In the rows, zero is written as 128.
The same turns and mirrors carry the whole set onto itself and the rows of a family onto each other. Which other rows belong to the same family as each row named below? List them in the order they appear above.
These 35 rows form 7 families of 5 rows each.
Q_691: [ 74 139 124 150 130  94 135 112]
Q_38: [ 88 112 100 149 110 114 126 109]
Q_319: [ 92 102 101 114 125 101 133 122]
Q_344: [ 89  99 123 106 132 108 126 110]
Q_841: [ 86 119 137 103 126  93 105 108]
Q_641: [ 97 108 115 149 106 108 125 132]
Q_226: [ 64 118 125 146 127 114 128 135]
Q_449: [ 88 117 119  94 129  97 120 126]
Q_750: [111 110 121 120 119  96 136 105]
Q_546: [ 66 138 121 154 116 108 123 117]
Q_408: [ 96  99 103 133 112 105 114 109]
Q_445: [114 115 102 121 125 103 125 109]
Q_61: [ 91 152 127 127 125 106 105 139]
Q_9: [ 94 128 129 102 133 116 111 137]
Q_156: [ 74 110 103 139 121 103 136 132]
Q_919: [100 107 110 114 116 108 117  97]
Q_557: [ 76 122 110 158 119 100 129 111]
Q_299: [ 78 143 125 108 132  98 122 140]
Q_81: [ 65 137 119 135 130  97 136 136]
Q_279: [ 84 145 137 111 126  96 102 117]
Q_186: [ 76 146 134 124 143 106 135 127]
Q_460: [ 96 133 128 100 120 108 101 112]
Q_481: [105 114 109 128 121 118 117  93]
Q_144: [ 76 153 124 146 123 102 115 129]
Q_629: [ 80 159 133 125 125 106 113 120]
Q_420: [109 122 116 104 124  99 109 105]
Q_172: [ 95 117 143 106 114  97 107 124]
Q_483: [ 73 144 130 150 125 113 120 106]
Q_861: [ 95 108 102 137 130 118 139 124]
Q_222: [ 73 128 139 149 118  93 134 120]
Q_774: [ 91 153 132 125 126 118 103 116]
Q_351: [ 94 124 132 109 122 114 100  99]
Q_761: [ 80 102 110 148 110 107 113 123]
Q_293: [100 152 135 127 123  99 124 135]
Q_41: [ 83 117 112 154 114 123 115 108]

Which other rows belong to the same family as Q_319? Q_449, Q_156, Q_299, Q_81
Which other rows belong to the same family as Q_41? Q_481, Q_483, Q_774, Q_351
Which other rows belong to the same family as Q_445? Q_691, Q_841, Q_61, Q_761
Which other rows belong to the same family as Q_186? Q_344, Q_226, Q_9, Q_861
Which other rows belong to the same family as Q_222? Q_641, Q_750, Q_172, Q_293
Which other rows belong to the same family as Q_420? Q_408, Q_557, Q_279, Q_144

The same turns and mirrors carry the whole set onto itself and the rows of a family onto each other. Which other rows belong to the same family as each row named below? List them in the order they appear above.
These 32 rows form 4 families of 8 rows each.
Q_727: [106 137 120 153 145 130 121 146 124 107 138 124 152 136 143 129 143 128
 121 140]
Q_438: [149 117 150 134 154 126 120 109 131 119 133 140 124 125 159 112 152 107
 121 122]
Q_54: [112 102 163 119 136 124 116 158 139 140 135 128 146 124 147 110 116 121
 120 130]
Q_426: [128  98 163 113 137 121 121 156 150 126 133 137 144 114 144 112 121 124
 129 133]
Q_705: [131 121 125 108 115 124 132 143 129 116 123 137 148 143 161 132  98 119
 134 144]
Q_177: [111 125 113 154 144 131 113 156 134 113 127 126 139 134 138 147 137 127
 126 134]
Q_783: [134 115 111 130 124 116 123 163 118 117 124 138 131 137 149 134  93 129
 134 131]
Q_496: [159  92 124 106 131 137 102 115 112 130 143 134 136 131 133 120 130 140
 102 132]
Q_812: [155 118 144 127 157 129 123 117 128 120 118 134 135 139 140 122 161 118
 111 124]
Q_458: [133 104 128 116 134 118 135 140 133 111 154 146 123 100 135 112 129 147
  96 143]
Q_540: [121 128 133 119 146 133 104 116 137 125 145 113 159 119 119 142 108 112
 119 128]
Q_499: [118  92 146 119 142 121 113 165 140 139 128 132 128 125 141 120 107 121
 118 121]
Q_260: [122 133 125 119 148 150  93 110 141 128 149 119 153 123 143 140 118 122
 117 134]
Q_501: [152 150 127 120 147 112 141 108 124 113 130 131 132 118 133 132 111 117
 117 129]
Q_600: [128 128 120 133 140 138  96 123 135 144 135 116 138 121 124 156 106 122
 127 125]
Q_936: [148 149 126 122 147 124 125  99 131 117 150 136 123 106 150 126 110 121
 119 131]
Q_694: [126 134 134 128 141 139  93 116 126 143 141 107 154 122 129 139 109 119
 119 129]
Q_381: [108 123 114 141 143 128 120 143 128  95 146 133 160 134 132 134 141 126
 128 139]
Q_187: [140 110 123 117 118 119 124 150 117 107 135 144 153 140 147 124 103 129
 150 136]
Q_547: [141 114 144 137 156 132 120 118 131 145 125 144 117 135 135 130 152 118
 121 112]
Q_633: [118 109 127 129 129 115 142 143 120 119 156 147 121 113 140 105 131 145
  97 142]
Q_50: [134 126 119 124 117 117 125 152 108 119 135 135 148 141 153 122  92 131
 137 138]
Q_396: [144 147 117 139 143 119 137 114 127 130 133 140 111 115 130 144 119 127
 123 125]
Q_270: [151  83 129 116 122 129 103 110 108 126 145 136 131 133 150 112 130 118
 113 128]
Q_924: [113 135 111 133 139 141 123 137 135 102 134 135 154 145 157 138 140 128
 124 145]
Q_328: [142 120 155 139 151 131 122 118 125 138 127 133 128 133 144 115 162 121
 112 124]
Q_679: [118  92 120 122 118 115 133 131 123 108 155 140 125 112 144 113 131 126
  94 146]
Q_203: [118  99 121 129 144 115 134 148 126 123 149 150 107 117 133 115 129 139
  97 127]
Q_562: [147  92 118 115 134 130 113 118 107 145 144 146 114 138 131 123 118 134
 112 117]
Q_717: [109  98 154 111 125 120 127 148 150 127 132 128 142 118 150 120 117 111
 111 141]
Q_45: [150 155 124 135 137 115 139 108 114 125 139 133 121 114 139 127 115 128
 115 134]
Q_567: [151  95 130 112 121 133 108 116 101 146 147 135 131 135 138 112 120 138
 109 130]

Which other rows belong to the same family as Q_187? Q_426, Q_496, Q_812, Q_458, Q_540, Q_501, Q_381
Which other rows belong to the same family as Q_54? Q_727, Q_694, Q_633, Q_50, Q_328, Q_45, Q_567
Which other rows belong to the same family as Q_396? Q_177, Q_783, Q_499, Q_600, Q_547, Q_203, Q_562

The same turns and mirrors carry the whole set onto itself and the rows of a family onto each other. Which other rows belong to the same family as each row named below? List them in the order they appear above.
These 16 rows form 4 families of 4 rows each.
Q_704: [144 108  86 124 122 114 137 144 102 119 162 132 125 149 126 149 143 145
 163]
Q_322: [118 151  91 108 134 130 153 151 105 152 164 146 127 136 130 128 139 150
 135]
Q_769: [140 116  88 128 125 107 136 160 106 135 149 133 103 128 124 133 128 134
 159]
Q_797: [132 147  97 120 117 106 136 158 102 165 145 138 120 142 132 144 143 152
 159]
Q_185: [130 121 101 111 124  98 144 161 103 135 154 128 111 137 121 125 135 146
 164]
Q_843: [119 164 150 135 127 132 137 139 124 105 138 156 124 136 130 149 144 128
 143]
Q_925: [112 156 135 130 123 130 136 136 129 103 125 157 122 138 140 166 140 121
 157]
Q_587: [119 133  88 129 143 122 135 164  98 134 156 131 119 146 106 131 130 153
 155]
Q_79: [121 135 135 121 147 132 139 151 111  92 128 142 145 157 120 147 156 129
 138]
Q_869: [148 137  91 130 128 101 140 150 100 159 145 150 120 138 136 144 152 137
 152]
Q_376: [144 130  77 111 116 134 153 135 110 141 153 146 128 132 148 153 141 137
 154]
Q_428: [125 142 128 113 137 143 154 130 122 107 139 161 145 134 145 141 154 128
 130]
Q_986: [112 159 118 114 123 165 138 147 129 119 135 144 126 139 149 158 133 128
 140]
Q_626: [113 147 133 114 136 133 130 160 118  98 107 139 114 139 125 157 145 119
 141]
Q_839: [133 138 145 117 123 132 127 151 117  95 120 139 120 135 125 155 153 123
 132]
Q_684: [120 136 122 132 127 155 115 158 120 101 125 131 128 150 127 170 135 127
 142]

Which other rows belong to the same family as Q_925? Q_797, Q_843, Q_869
Which other rows belong to the same family as Q_376? Q_322, Q_428, Q_986
Which other rows belong to the same family as Q_839? Q_769, Q_185, Q_626

The same turns and mirrors carry the whole set onto itself and the rows of a family onto each other. Which other rows belong to the same family as each row named below? List them in the order they appear above.
These 32 rows form 4 families of 8 rows each.
Q_225: [134 125 115 128 106 120 115 142 137 136 136 140 117 150 120 116 113]
Q_480: [133 141 143 123 135 136 154 145 150 114 133 144 118 137 135 138 114]
Q_996: [135 147 146 138 142 149 152 117 103 135 141 121 132 107 126 145 135]
Q_478: [128 123 139 150 115 119 157 115 136 131 126 133 140 113 131 106 121]
Q_735: [147 138 142 129 129 125 120 118 109 118 153 162 121 120 142 125 131]
Q_549: [149 130 100 137 127 126 131  95 126 134 136 124 127 130  95 113 140]
Q_121: [134 140 131 148 118 134 163 118 138 142 118 131 140 123 125 105 122]
Q_984: [134 124 117 132  95 103 115 128 127 135 143 132 118 141 130 122 119]
Q_346: [129 152 141 139 131 142 148 117 102 128 145 111 120 105 126 147 143]
Q_281: [133 155 144 130 132 135 150 138 141 110 128 137 118 134 144 145 113]
Q_664: [120 134 125 138 110 122 142 130 126 143 137  88 125 132 115 145 121]
Q_318: [138 134 139 136 130 124 124 122 104 116 150 159 116 111 139 116 137]
Q_65: [139 118 119 127 108 107 115 126 132 134 152 133 120 153 124 123 115]
Q_343: [124 122 119 137 119 125 145 138 125 146 137  93 119 137 108 148 121]
Q_28: [131 140 139 141 142 145 148 122  99 131 138 115 123 101 118 145 140]
Q_814: [127 127 122 135 120 130 148 125 126 151 140  92 131 140 108 143 120]
Q_292: [149 142 136 135 126 136 123 126 116 123 150 166 113 120 129 111 140]
Q_801: [141 139 115 125 142 132 123 125 134  99 147 128 104 135 109 159 136]
Q_858: [146 133 113 111 145 135 127 125 136 108 142 133 108 141 106 155 129]
Q_690: [128 131 124 150 117 131 158 125 140 137 119 141 142 118 122 104 127]
Q_932: [119 139 118 132 130 133 138 141 131 144 131  95 127 137 102 142 118]
Q_128: [143 142 134 133 116 123 122 115 103 120 151 155 114 113 141 124 141]
Q_13: [144 124  99 139 128 133 130 101 125 126 138 133 126 122  93 117 148]
Q_599: [134 132 135 140 130 132 162 122 143 137 125 141 142 118 118 100 125]
Q_34: [121 136 143 131 124 126 157 137 141 107 141 130 115 136 147 148 114]
Q_995: [147 123 104 129 141 131 134 102 128 132 135 130 132 122  88 117 140]
Q_444: [124 147 140 136 130 131 151 148 149 110 128 137 121 131 138 145 115]
Q_93: [131 116 119 132 107 103 121 138 130 131 149 137 112 147 128 119 118]
Q_597: [142 130 108 120 136 125 133 115 121 107 149 127 105 135 118 167 136]
Q_273: [149 116 105 140 126 119 133  94 116 131 135 128 130 113 102 126 142]
Q_388: [134 157 139 140 150 148 145 125 111 131 145 120 123 107 111 136 144]
Q_988: [148 144 113 118 140 128 119 115 130 103 145 130 105 142 114 153 131]

Which other rows belong to the same family as Q_995? Q_480, Q_984, Q_346, Q_664, Q_858, Q_128, Q_599
Which other rows belong to the same family as Q_814? Q_996, Q_735, Q_549, Q_121, Q_281, Q_65, Q_988
Which other rows belong to the same family as Q_932? Q_225, Q_478, Q_292, Q_34, Q_597, Q_273, Q_388

The same turns and mirrors carry the whole set onto itself and the rows of a family onto each other. Which other rows belong to the same family as each row named below? List them in the order they appear above.
These 32 rows form 4 families of 8 rows each.
Q_474: [124 117 137 150 114 137 101 137 126 118 107 137 120 123 139 125 120]
Q_544: [111 130 129 168 127 133 139 129 128 124  96 142 128  98 116 121 153]
Q_411: [122 110 129 141 124 138 109 139 119 120 112 141 116 127 147 127 117]
Q_708: [122 113 124 145 118 133  99 137 120 122 114 144 117 127 147 126 123]
Q_274: [112 112 113 137 136 115 112 118 131 135 131 131 132 117 146 151 169]
Q_503: [111 157 127 130 119 147 132 139 131 134  94 132 107 120 120 107 119]
Q_724: [110 164 126 124 119 143 133 126 125 133 104 125 100 120 117 101 132]
Q_976: [120 117 121 133 139 111 113 128 132 128 131 128 141 114 153 147 161]
Q_58: [110 149 111 101 126 116 107 140 130 145 133 118 114 125 146 121 134]
Q_386: [ 89 144 124 146 147 141 112 113 136 130 113 126  88 118 144 146 140]
Q_40: [109 129 130 161 130 127 142 119 143 115  99 138 132 101 115 130 158]
Q_245: [128 124 131 117 116 108 119 145 123 139 108 126 140 123 120 109 149]
Q_698: [108 120 118 137 138 106 110 117 134 129 131 128 133 116 146 150 169]
Q_331: [131 131 127 123 111 118 126 141 127 133 107 129 153 114 121 113 157]
Q_533: [ 98 165 121 122 140 120 143 120 145 141 109 116 122 109 118 131 166]
Q_489: [ 92 152 115 149 143 147 124 111 141 125 117 133  97 110 142 149 139]
Q_893: [111 161 133 129 124 140 131 139 132 130  96 127 103 113 116 109 119]
Q_190: [127 133 123 115 113 116 131 148 124 137  99 120 143 114 121 111 149]
Q_357: [ 89 147 118 146 146 135 116 116 140 131 117 132  86 122 146 144 132]
Q_78: [110 159 113 122 147 114 137 114 134 146 109 120 131 109 119 136 169]
Q_969: [109 129 134 167 131 137 135 117 136 119  92 143 125 110 121 135 155]
Q_370: [ 94 142 124 153 145 139 112 109 139 128 127 139  94 118 143 147 140]
Q_429: [112 146 117 106 129 127 101 138 121 148 126 121 106 133 148 128 131]
Q_462: [111 111 120 142 139 112 110 129 138 131 122 134 137 113 146 158 157]
Q_601: [114 130 138 165 133 143 137 123 137 119 100 142 128 108 115 133 158]
Q_117: [ 98 159 109 117 145 117 141 120 138 146 119 122 117 111 124 132 169]
Q_640: [110 145 117  99 131 122 105 127 135 141 129 117 109 135 147 138 135]
Q_297: [109 143 109 100 126 112 107 133 126 144 127 115 107 122 145 127 130]
Q_638: [112 116 134 144 111 140 106 142 130 118 116 139 106 124 145 123 119]
Q_337: [102 164 119 124 136 117 134 118 145 145 114 117 119 104 114 132 170]
Q_430: [100 158 126 134 118 144 130 129 133 136  95 131  96 119 110 111 127]
Q_164: [134 130 123 120 112 114 131 143 128 134 115 132 147 113 117 114 148]

Which other rows belong to the same family as Q_640? Q_544, Q_724, Q_245, Q_489, Q_78, Q_462, Q_638
Which other rows belong to the same family as Q_40? Q_474, Q_976, Q_190, Q_370, Q_429, Q_117, Q_430

The same turns and mirrors carry the whole set onto itself and the rows of a family onto each other. Which other rows belong to the same family as each row named below? List them in the order they appear above.
These 16 rows form 4 families of 4 rows each.
Q_921: [163 120 130 140 122 119  92 150 129 146 143 141 145 138 131 152 147 132
 131 149 131 117 128 143 124 104]
Q_227: [137 114 126 132 123 133 115 162 124 132 119 108 114 125 138 108 127 119
 132 129 115 152 131 124 122 134]
Q_267: [129 107 139 105 129 140 142 131 117 146 101 130 121 118 109 117 134 108
 119 121 126 129 129 127 123 141]
Q_723: [165 112 117 151 126 121 115 135 118 133 134 136 129 137 134 151 113 155
 153 131 118 153 138 147 104 102]
Q_743: [145 115 157  93 126 158 120 130 119 125 122 130 102 124 130 132 144 114
 134 125 141 108 132 131 104 126]
Q_104: [155 107 146 125 127 144 101 158 118 137 138 117 122 128 150 131 155 118
 153 138 116 124 140 140 107 122]
Q_237: [148 121 136 131 128 132 115 144 103 119 133 103 132 115 138 116 117 121
 161 121 104 146 136 139 102 126]
Q_550: [140 122 157 102 130 140 137 106 106 122 117 128 122 115 104 121 117 107
 142 112 119 124 126 135 108 133]
Q_498: [155 109 148 121 134 136 128 127 115 132 129 131 103 130 136 128 120 138
 163 122  90 154 142 135 109 120]
Q_606: [167 116 127 134 128 123 145 104 118 143 125 138 133 143 115 154 117 160
 125 128 147 124 122 149 107  98]
Q_191: [154 128 141 110 120 133 111 121 130 134 126 154 125 135 110 152 135 127
 114 136 157 100 119 134 122 108]
Q_554: [157 127 147 132 124 116 135  97 119 131 127 136 147 135  90 142 119 124
 123 128 144 112 106 150 119 116]
Q_154: [166 126 126 161 122 107 111 135 116 129 144 111 157 135 124 137 118 136
 140 137 130 134 116 154 114 108]
Q_100: [158 112 159 104 135 137 159  98 115 142 119 134 108 137 118 132 124 141
 134 120 120 125 126 137 112 118]
Q_868: [143 102 132 139 123 126 137 122 130 146 110 138 138 138  91 143 137 116
 111 133 156 123 115 148 122 129]
Q_972: [152 108 120 166 116 117 111 153 136 132 128 116 131 144 120 134 130 127
 125 141 145 145 116 147 122 124]

Which other rows belong to the same family as Q_191? Q_921, Q_743, Q_104
Which other rows belong to the same family as Q_237? Q_550, Q_554, Q_154
Which other rows belong to the same family as Q_723? Q_498, Q_606, Q_100

